In the rows, 128 means zero.
The rows below come in pairs that one turn or mirror swaps. Which row does each named row swap with?
k244: [133  96 111 119 134 120 143 100  70 122 118 102 145 138 166 128 136 126
  87 165 143 160]
k320: [138  98 100 143 126 134 153 146 102 109 126 100 146 147 161 110 142 136
  83 179 125 111]
k281: [151 121 122 145 119 152 137 135 119 134 140 130 144 144 128  94 135 133
  87 137 183  79]
k245: [147 116 130 121 137 110 137 118 133 104 138 149 120 106  94 188 138 123
 127 149 125 117]
k450: [139 124 137 129 136 107  95 130 108 129  95 114 117 125  98 103  90 105
  99 104 154 147]
k360: [156 133 143 142 127 139 121 166 132 119 103 144 109 139 137 126  95 123
 108  95  95 124]
k239: [143 146 119 100  94 158 133 124 136 122 149 192 150 130 136 138 119 104
  94 157 132 107]
k20: [135 140 147 103  83 141  97  99 165 143 112 135 158 129 139 139 135 146
 109  97 121 148]
k336: [133  91 116 130 136 134 127  77  93 120 134 129 157 139 150 113 130 131
 119 175 169 160]
k463: [122 101 141  92 141 129  74 102 148 121 143 142 107 144 164 119 138 150
 140 131 137 131]
k886: [147 118 136 118 141 104 122 118 136 106 151 155 128 106  99 183 137 128
 123 154 134 112]
k739: [109  91  93 146 129 135 101  98 145 116 147 143 118 137  99 125 130 121
 120 166 155 169]
k447: [121 112 135 137 180 113 132 121 148  99 120 149 123 107 100 162 122 128
 133 143 130 127]
k364: [140 119 155 130 138 155 131 115  92 120 121 139 157 129 156 140 102 135
 116 179  90 149]
k309: [155 113 124 119  98 112 128  88 133  88 144 143 112 102 104 154 156 131
 125 152 136 130]
k669: [ 89 115 108 161 150 133 129 149 156  94 124 152 122 120 141  94 120 108
 103 124 146 142]
k288: [129 103 126 108 126 115 108 127 146 157 117 132 146 152 137 143 148 141
  45 145 133  83]
k602: [152 139  89 103  87 106 152 125 171 124 135 135 136 130 129 125 142 127
  84 118 113 105]
k714: [115 111 100 129 126 152 110  93 112 136 150 167 126 135  94 110 132 109
  90 181 142 152]
k603: [137 110 153 122 136 168 126 112  92 134 108 131 152 128 156 132 114 144
 116 177  94 160]
k729: [120 117 125 139  89 116 121  86 151 126 103 119 114 127 112 116 175 147
 130 124 144 163]
k141: [169 127 122 149 120 143 136 147  97 121 132 130 136 146 141 100 118 134
  95 122 151  75]
k493: [143 104 113 131 139 126 128  84  94 117 137 109 163 139 172 124 135 143
 105 166 158 163]
k273: [139 132 151 103  86 144  92  93 161 141 104 133 157 124 145 140 132 142
 117 112 138 165]
k108: [139 146 131  92 104 158 120 108 138 135 140 194 147 134 133 147 127 109
  87 161 127 112]
k396: [151 142 128 105  99 161 132 118 138 127 145 196 149 129 137 140 126 113
  87 158 144 107]
k391: [146 104 108 136 128 102 146 133 115  90 143 134 108 129 144 136  98 115
 127 154  93 103]
k674: [120 123 107 123 121 155 115  99 115 147 148 169 127 131  93  95 139 118
  67 174 135 146]
k876: [113 116 126 142 130 130 132 121 154 150  69  94 140 158 149  93 139 148
 104 124 123 152]
k14: [132 111 105 114 130 122 132 136 108 158  81  81 148 151 106 103 127 127
  85 137 156 130]
k654: [149 136 155 139 133 149 129 134  89 115 134 159 138 119 141 134  85 125
 115 174 102 145]
k575: [132 107  92 126 133 133 136 135 104 151  92  79 152 148 128  95 136 125
  83 146 152 127]
k408: [126 105 121 107 114 101 121 147 134 140 110 127 128 139 135 164 149 128
  50 135  94 107]
k232: [123 111 128 108 131  96 119 156 138 140 107 129 133 133 129 151 148 132
  56 137  90 109]
k437: [104 119 132 139 105 119 117  95 147 132  91 105 140 133 135  94 168 157
 134 129 129 158]
k153: [124 111 110 106 132 109  83 107 140  99 151 134 100 162 163 102 138 142
 138 136 133 135]
k853: [122 116  99 133 100 118 125 121 174  87 134 117 128 119 127 125 154 132
 136 106 159 133]
k59: [142 129 149 138 135 137 119 165 129 115  92 150 108 131 144 128  98 125
 109  96  95 126]
k380: [141 124 124 127 130 112 103 130 113 147  81 101 123 137  97 100 107 110
  91 102 151 146]
k86: [155 136 156 133 145 134 110 153 128 126  89 144 111 136 134 142  94 122
 109 102  93 131]
k887: [132 124 144  79 112 149  84  93 134 151 138 173 135 145 136 151 107 121
 101 149 142 120]
k911: [162 146 145 105 160 123 146 127 149 138  88 126 155 132 153 106 140 136
  96 183 134 147]
k854: [162 160 113 104 144 107 155 127 139 121 101 115 149 150 144  87 148 135
 106 177 137 135]
k817: [147 143 155 122 159 141 126 137 139 148  77 143 123 134 118 134 101 131
 103 138  94 158]
k433: [128 103 114 123 136 148 122  70 122 119 148 135 153 143 152 133 122 130
 139 169 177 144]
k307: [107 136 101 144 125 137 131 142 167 101 139 180 137 119 148 100 132 100
  92 128 154 136]
k979: [110  98  88 155 120 132 101  97 153 111 142 131 119 131 109 118 138 117
 136 151 164 161]
k393: [158 122 133 152 132 147 135 158 104 125 124 132 123 145 141  91 122 132
 106 123 153  77]
k139: [ 98 138  97 151 120 133 133 138 165  90 131 179 131 118 139 101 129 105
 102 123 132 135]
k931: [131 156 139 100  79 141 103 126 152 148 123 153 144 128 135 123 125 139
  90  89 119 135]
k989: [135 104 115 105 118  97 138 136 107 115  93 105 125 124 151 130 147 131
  53 136  92 135]
k731: [115 109 126 139 115 118 121 104 147 145  78 104 138 143 132  86 156 150
 114 115 136 168]

k654 is swapped with k931
k307 is swapped with k393
k391 is swapped with k602
k876 is swapped with k433
k674 is swapped with k450
k437 is swapped with k493

The rows below come in pairs that one turn or mirror swaps. Which row does each named row swap with?
k243: [174 112 138 124 153 141 127 133 107 140 117 166 124 147 148 133 146  86
 161 164]
k746: [166  97 101 163 106 131 151 115  94 153 110 144 105 152 161 144 149 128
 191 101]
k814: [147 149 145 148 169 114  73 145  93 117  98 136 148 158 157 107 144  99
 125  57]
k847: [111 113 161 128 142 148 120 163 110 135  94 164 148 153 139 132 144 118
 143 163]
k174: [175  99  97 164 114 134 146 121  93 155 115 147  94 154 165 143 154 127
 175  90]
k45: [170  99  93 175 111 121 147 114  93 155 107 145 104 153 151 154 149 127
 190  91]
k503: [139 104 133 154 155 127  74 160 117 170  53 171 156 150 123 127 160 115
 168 102]
k475: [155 104 142 161 124 180  94 189  68 143  88 150 131 146 154  92 154 140
 164  88]
k770: [157 109 143 128 137 140 129 150 115 146 106 155 121 139 134 134 145  82
 153 166]
k616: [149 112 146 184 114 112 110 124  79 152  96 117 126 152 107 145 126 130
 204  84]
k526: [164 142 136 157 167 117  74 146  89 105 111 133 152 163 172 100 146 107
 123  67]
k69: [164 100  85 153 114 139 142 125  96 138 107 159 101 157 186 139 161 131
 147  81]
k284: [172 105 126 169 104 116 137 112  81 154 112 118 118 152 123 156 129 132
 194  94]
k446: [142 103 123 150 164 118  87 158 114 181  59 166 158 147 115 136 166 115
 173 105]
k133: [159 110  85 157 127 150 151 145  88 145 104 151 111 149 192 125 168 130
 141  84]
k671: [134 123 159 185 112 105  96 138  85 145  90 114 141 161 104 142 122 135
 187  68]
k730: [166 117 144 149 126 180 123 187  68 134 117 147 130 144 164  90 143 139
 164 101]
k611: [173 103  95 163 108 113 147 113  92 161 112 146 113 157 162 148 148 137
 189  92]
k897: [138 131 131 140 137 127 138 126  81  87 119 111 105 142 136 137 121 104
 118  97]
k966: [146 129 123 151 148 133 145 131  78  99 132 101 121 141 143 138 113 112
 111  99]
k169: [132 124 158 175 124 102  88 134  76 140  88 116 152 155 115 139 122 131
 175  61]
k302: [128 125 157 175 121  99 102 125  83 139  84 112 148 156 112 140 112 134
 189  66]
k199: [118 116 143 148 132 129 120 112 102  85  94 136 112 169 139 164 129 115
 134  90]
k567: [ 99 127 141 127 142 143 115 178 104 135  97 151 155 152 159 120 160 129
 117 130]
k6: [124 121 140 153 128 100 106 105 122 113 100 150 127 182 146 171 149  98
 162  88]
k500: [178 111 137 134 155 139 122 142 119 151 112 171 123 156 152 128 141  90
 159 155]
k161: [128 142 154 164 150 109  81 141  77 124  87 122 158 167 127 128 125 129
 148  49]
k800: [118 121 134 141 135 133 111 112 104  80  98 139 116 170 140 164 136 105
 139  83]
k950: [154 135 141 152 113 141 145 157  71 151 144 127 146 144 192  90 142 137
 161 113]
k237: [161 131 139 154 121 156 136 169  75 153 138 132 145 153 190  90 142 137
 159 100]
k848: [150 110 125 149 160 102  94 143 119 190  70 158 158 144 118 146 160 112
 150 109]
k47: [143 146 143 157 166 117  77 144  90 106  91 142 158 161 154 103 138 110
 130  56]
k767: [146 105 140 151 137 170  83 193  82 147  67 156 129 160 124 101 156 135
 175  84]
k172: [142  94 147 147 143 170  87 189  84 154  55 165 133 157 135 103 156 127
 168  90]
k341: [146 134 119 143 153 130 142 122  73 102 127 110 125 135 146 144 120 116
 115 100]
k741: [172 136 123 141 171 131  78 149  94 115  99 154 138 156 178  96 138  89
 129  79]
k663: [161 133 151 154 114  98 136 123  98 157 144 134 139 152 192 120 151 123
 180 117]
k88: [145 139 147 158 109 119 147 138  93 155 148 134 158 147 195 111 145 128
 169 122]
k160: [149 111 145 186  99 105 110 121  84 152  97 116 135 147 118 144 132 135
 203  80]
k852: [135 141 153 159 155 109  76 141  72 115  97 130 160 168 141 121 132 116
 141  44]
k632: [127 119 154 121 140 143 132 156 113 157  98 162 143 151 142 136 144 106
 154 164]
k128: [125 141 155 164 148 111  72 140  83 121  85 122 161 162 139 122 125 123
 139  54]
k680: [145  96 140 151 141 160  79 186  91 155  55 162 138 145 125 106 155 125
 174  89]
k991: [108 117 162 122 138 140 116 161 108 143 100 164 144 152 135 133 149 117
 140 161]
k490: [148 123 143 153 115 152 136 162  71 149 141 130 133 149 195  97 139 143
 156 106]
k788: [149 102 148 153 135 178  93 190  62 146  87 141 125 148 141  92 153 140
 163  86]
k789: [139 126 115 153 168  94  98 145 114 188  68 158 155 137 120 141 160 103
 148 110]
k891: [127 124 130 140 138 128 125 116  94  78 110 134 105 168 141 148 121 115
 126  77]
k171: [154 129 148 148 125 153 128 170  69 143 138 130 143 150 194  86 143 135
 157 109]
k851: [173 109 133 130 141 136 120 143 102 144 111 162 120 154 142 134 139  85
 165 170]
k286: [151 143 114 144 152 122 144 123  86 103 124 105 125 141 148 138 116 123
 111  93]
k622: [158 117 108 167 158  95 114 137 114 188  79 147 158 140 129 148 157 111
 148 123]
k494: [146 103 135 142 158 129  79 165 111 176  57 176 150 154 118 123 159 119
 168 103]
k568: [151 123 112 155 159  80 117 127 112 180  92 129 162 130 127 147 140 105
 137 117]

k663 is swapped with k133
k897 is swapped with k770
k567 is swapped with k6
k69 is swapped with k88
k568 is swapped with k741
k767 is swapped with k671

The rows below come in pairs that one turn or mirror swaps. Which row does each named row swap with?
k736: [146 210 143 169 116 206 170 124 111  98 138 130 107 122  97 147 102 192
  66 156 146]
k725: [119 144 111 140 136 173 122  94 141 119 120 111 157 114 147 150 131 200
 115 171 143]
k861: [ 83 193 133 161 113 149 159  82 131 112 168 132 133  90 117 148 120 186
 108 166 189]
k303: [124 159 104 164 142 156 169 112  88  79 145 120 123 139  79 208 121 180
  46 100 139]
k832: [126 144 129 153 112 155 158 145 135  72 181 142 154  97 119 118 105 191
 107 136 153]
k574: [114 156 123 161 101 183 141  87  70 119 168 114 177 128 100 152 142 195
  69 150 163]
k124: [133 166 106 155 169 156 112 123  85 116 176 111 167 100  95 164 116 172
  56 140 162]
k50: [135 167 147 148  93 200 113  64  82  99 123 140 136 120 114 164 121 172
  78 130 151]
k653: [ 97 149 135 171 123 163 144 134 152 140 131 123 140 120  82 169 104 174
  95  81 128]
k365: [115 161 131 158 121 178 137  90  65 115 176 105 173 121  95 155 148 191
  64 150 162]
k488: [157 148  99 170 101 167 157  75 106  90 157  99 166 106 158 183 115 167
 101 128 143]
k581: [115 179 150 162 153 148 156  69 136 103 149 117 113 113  93 186 147 170
  85 183 171]
k70: [115 153 185 184 156 156 164 100 105  98 147 142 100 138 110 188  94 163
  71 118 143]
k130: [157 158 105 168 109 163 174  75 118  90 138  75 155 112 159 171 114 167
  95 123 142]
k78: [119 183 143 143 124 188 151 149 139 137 109 124 128 109  93 138  98 186
  90 103 149]
k28: [103 203 149 164 132 144 164  65 142 114 153 128 135 101 100 160 132 181
 105 176 182]
k16: [135 168 141 179 150 142 133  79 138 112 170 119 105  80 113 179 106 190
  67 182 155]
k348: [147 188 149 149 148 144 170 137 147 158 158 102 142  92 140 173 118 166
  62 119 134]
k146: [130 171 138 156 160 148 163 148 123 148 137  98 148 127 141 189 106 175
  71 112 104]
k760: [132 127 110 141 102 167 141 127 141  78 170 131 146 102 121 130 104 206
 110 146 165]
k443: [128 193 118 160  90 183 165 107  97 109 132 107 167 143 109 140 143 209
  70 160 158]
k708: [106 161 145 187 120 165 146 142  95  71 171 141 142 108 104 131  95 164
  68 108 107]
k560: [101 129 128 190 133 153 152 118 140 140 112 104 145 105  83 186 112 168
  91 111 134]
k946: [103 181  76 137 117 128 135 122 137  88 146 131 141 125 126 156 114 202
  77 147 142]
k38: [143 184 155 157 119 145 156 119 135 138 176 112 145  80 134 175 125 154
  59 117 185]
k517: [118 157 196 185 149 151 172 100 104 102 137 141 106 137 117 179  86 162
  77 116 151]
k451: [143 219 151 160 114 191 161 128 113 120 126 127 110 110  83 141  97 192
  67 115 147]
k968: [123 152 147 148 148 160 152  72 141  77 145 107 111 131  95 191 145 174
  91 167 163]
k484: [110 160 136 202 113 163 160 102 105 106 127  91 143 107 162 157 111 173
  91 161 102]
k230: [130 167 128 153 129 153 181 131  77  99 129 117 119  98  96 187 106 183
  30 105 178]
k547: [107 196 140 165 136 142 165  62 136 102 158 121 132 112 112 165 134 165
  99 168 194]
k452: [156 199 121 180  97 164 178 112 136 109 121  80 154 142 135 137 116 186
  81 152 141]
k31: [106 191  79 134 125 147 114 133 142 102 140 130 142 117 112 158 118 195
  82 147 138]
k234: [138 135 116 148 108 160 146 135 144  74 172 124 153 110 120 123 104 205
 109 139 151]
k841: [133 169 117 138 176 161 109 127  89 126 170 114 156  86  95 157 117 169
  64 150 148]
k508: [104 155 100 147 166 156 150 125 109  84 127 101 131 133  85 204 117 177
  90 111 116]
k561: [134 177 125 191  87 165 155  66 104  77 168 135 127 130 127 154 125 202
  52 166 148]
k598: [136 176 133 154 151 154 172 139 129 152 156  85 141 130 148 182  96 167
  58 117 120]
k455: [116 149  99 145 165 181 148 120 124  99 131  92 128 150 105 194 131 178
  96 147 111]
k40: [143 128 112 135 119 171 137  93 149  75 153 122 127 134  96 164 132 203
 101 147 158]
k933: [ 99 144 164 201 154 151 181 106  93  88 146 124 123 136 120 178  78 148
  73 123 159]
k157: [163 176 113 190 102 167 179 108 138  97 119  80 145 137 155 147 106 168
  94 144 129]
k116: [108 160 189 182 160 166 184 110 113  95 141 142 103 131 108 188  87 164
  73 135 152]
k271: [127 141 106 120 107 179 141  86  99  90 161 125 141 100 141 188 137 183
  98 104 129]
k107: [156 187 152 156 142 132 177 126 143 150 168 102 145  97 134 181 118 160
  58 116 166]
k902: [156 170 112 182 100 160 171  74 127  95 130  86 161 116 166 166 124 155
  95 130 147]
k344: [138 180 135 150 165 129 171 134 130 154 151  95 137 124 147 179 106 176
  52 112 131]
k184: [ 97 140 169 198 143 137 185 107 111  98 139 117 131 135 127 168  94 143
  93 115 169]
k225: [109 159 146 173 113 175 150 142 103  67 162 140 143  99 118 114 106 162
  98 114 129]
k285: [ 93 198 107 166 107 162 140  97 108 123 152 140 155 120 106 144  81 213
  91 142 186]
k664: [144 184 136 155 153 135 168 146 128 152 145  99 140 122 150 171 100 181
  62 117 124]
k299: [113 157 142 188 117 170 149 137  96  67 161 140 140 109 110 117  95 161
  94 122 109]
k857: [139 165 141 174 107 148 193 125 106 108 130 111 107  71  96 168 108 184
  34 117 161]
k424: [115 172 173 183 155 158 164 109 106 100 157 136  83 131 101 174  77 172
  66 117 158]
k927: [ 95 131 147 203 124 143 173 113 115  90 147 105 155 123 137 174 105 143
 103 111 182]
k642: [129 169 124 134 170 161 111 140  88 126 161 113 157  86 103 153 101 166
  56 137 149]
k497: [127 144 128 157 133 177 131  89  63 126 182 102 177 119 100 154 134 179
  66 138 164]
k846: [129 179 133 162  98 201 117  82  80  77 122 131 124 125 109 161 118 165
  66 123 144]

k146 is swapped with k424
k271 is swapped with k285
k184 is swapped with k107
k299 is swapped with k841
k452 is swapped with k968
k832 is swapped with k497
k933 is swapped with k348

The rows below come in pairs that one turn or mirror swaps. Which row does each named row swap with?
k797: [ 89 121 113 110 158 116 107 145 144 159 135 105 178 150 154  83]
k499: [112 112 104 119 158 112  88 153 138 150 106  98 171 147 153  79]
k980: [133  99  86 108 133  83 162 138 142 163 124 133 158 117 102  95]
k337: [151 149 139 128  98  70 133 141 170 140 130 136 139  92 133 140]
k304: [153 155 137 106 109  74 150 147 164 147 130 136 133  99 120 133]
k672: [115 130  87 127 113 111  75 152 136 166  62 150 174 149 117  95]
k766: [101 159 145 127 114 144 123 132 154 168 115 159 148 151 123 147]
k75: [146 153 136 124  93  69 135 144 167 145 123 137 139  88 115 137]
k514: [145 153 131 117 103  62 151 135 160 147 123 145 144  96 129 142]
k879: [124 127  97 143 105 109  76 162 143 155  61 136 151 162 117  98]
k314: [108 130 131 116 159 125 123 123 146 164 129 108 171 156 164  96]
k279: [125 134  91 139 109  96  83 165 158 148  68 166 167 157 115  92]
k907: [112 170 139 125 106 137 115 130 155 157 117 178 169 136 113 144]
k292: [ 92 115 100 131 132  53 106 160 150 169  81 119 148 105 157 119]
k571: [121 147 146 145 131 113 131 159 172 123 164 149 158 137 110 108]
k192: [119 127  97 156  99 102  78 163 142 154  63 150 175 139 111  97]
k756: [138 143 134 142 131 105 114 168 182 109 143 133 159 148 109  86]
k218: [106 154 143 125 115 149 126 124 145 175 107 159 172 127 123 147]
k479: [115 142 104 133 115  66 110 129 164 122 130 121 183 110 166 145]
k444: [135 135 124 163 121  84 111 164 171 119 137 136 158 156 114  74]
k222: [122 147 138 156 127 104 127 154 165 111 153 134 156 139 108  81]
k55: [103 157 133 123 112 153 133 118 154 163 110 165 166 140 137 134]
k815: [108 169 130 113 119 142 113 113 144 175 121 154 166 144 125 140]
k937: [147 146 140 124 114  85 149 138 155 159 125 125 130  88 104 137]
k7: [ 90 125 116 114 161 125 104 141 147 160 133 101 168 151 152  87]
k813: [ 92 110  98 107 128  63 122 149 137 188  88 119 148 103 152 110]
k794: [ 99 100  91 114 128  64 123 145 134 191  96 122 141 107 149  98]
k208: [ 93 125  89 110 127  48 111 155 137 176  98 115 144 113 156 105]
k335: [143 143 136 137 129 103 119 167 177 109 148 132 167 142 111  88]
k591: [150 149 153 121 104  73 140 146 164 151 126 139 137  94 122 140]
k473: [126 148 100 139  99  70 111 143 144 113 133 103 174  98 135 130]
k793: [102 169 137 127 110 144 131 132 159 153 112 169 140 129 113 142]
k668: [107 119  87 113 121  47 123 139 129 181  93 121 149 109 148 109]
k179: [124 134  84 153  93 111  85 151 145 145  72 148 163 149 117  84]
k683: [106  99  98 101 144  93 173 155 142 157 113 137 167 109 130 109]
k72: [102 119 120 119 165 120 111 138 142 142 109 100 172 145 162  78]
k324: [109 132  84 134 110 113  78 153 141 153  52 135 148 141 126  96]
k721: [ 95 108 101 118 125  56 107 153 132 187  91 116 144 112 151 105]
k890: [106 175 131 137 110 139 110 131 149 146 125 177 159 132 114 139]
k957: [121 129  87 124 127 126  83 154 133 156  59 153 164 144 124  92]

k813 is swapped with k75
k683 is swapped with k473
k314 is swapped with k444
k815 is swapped with k279

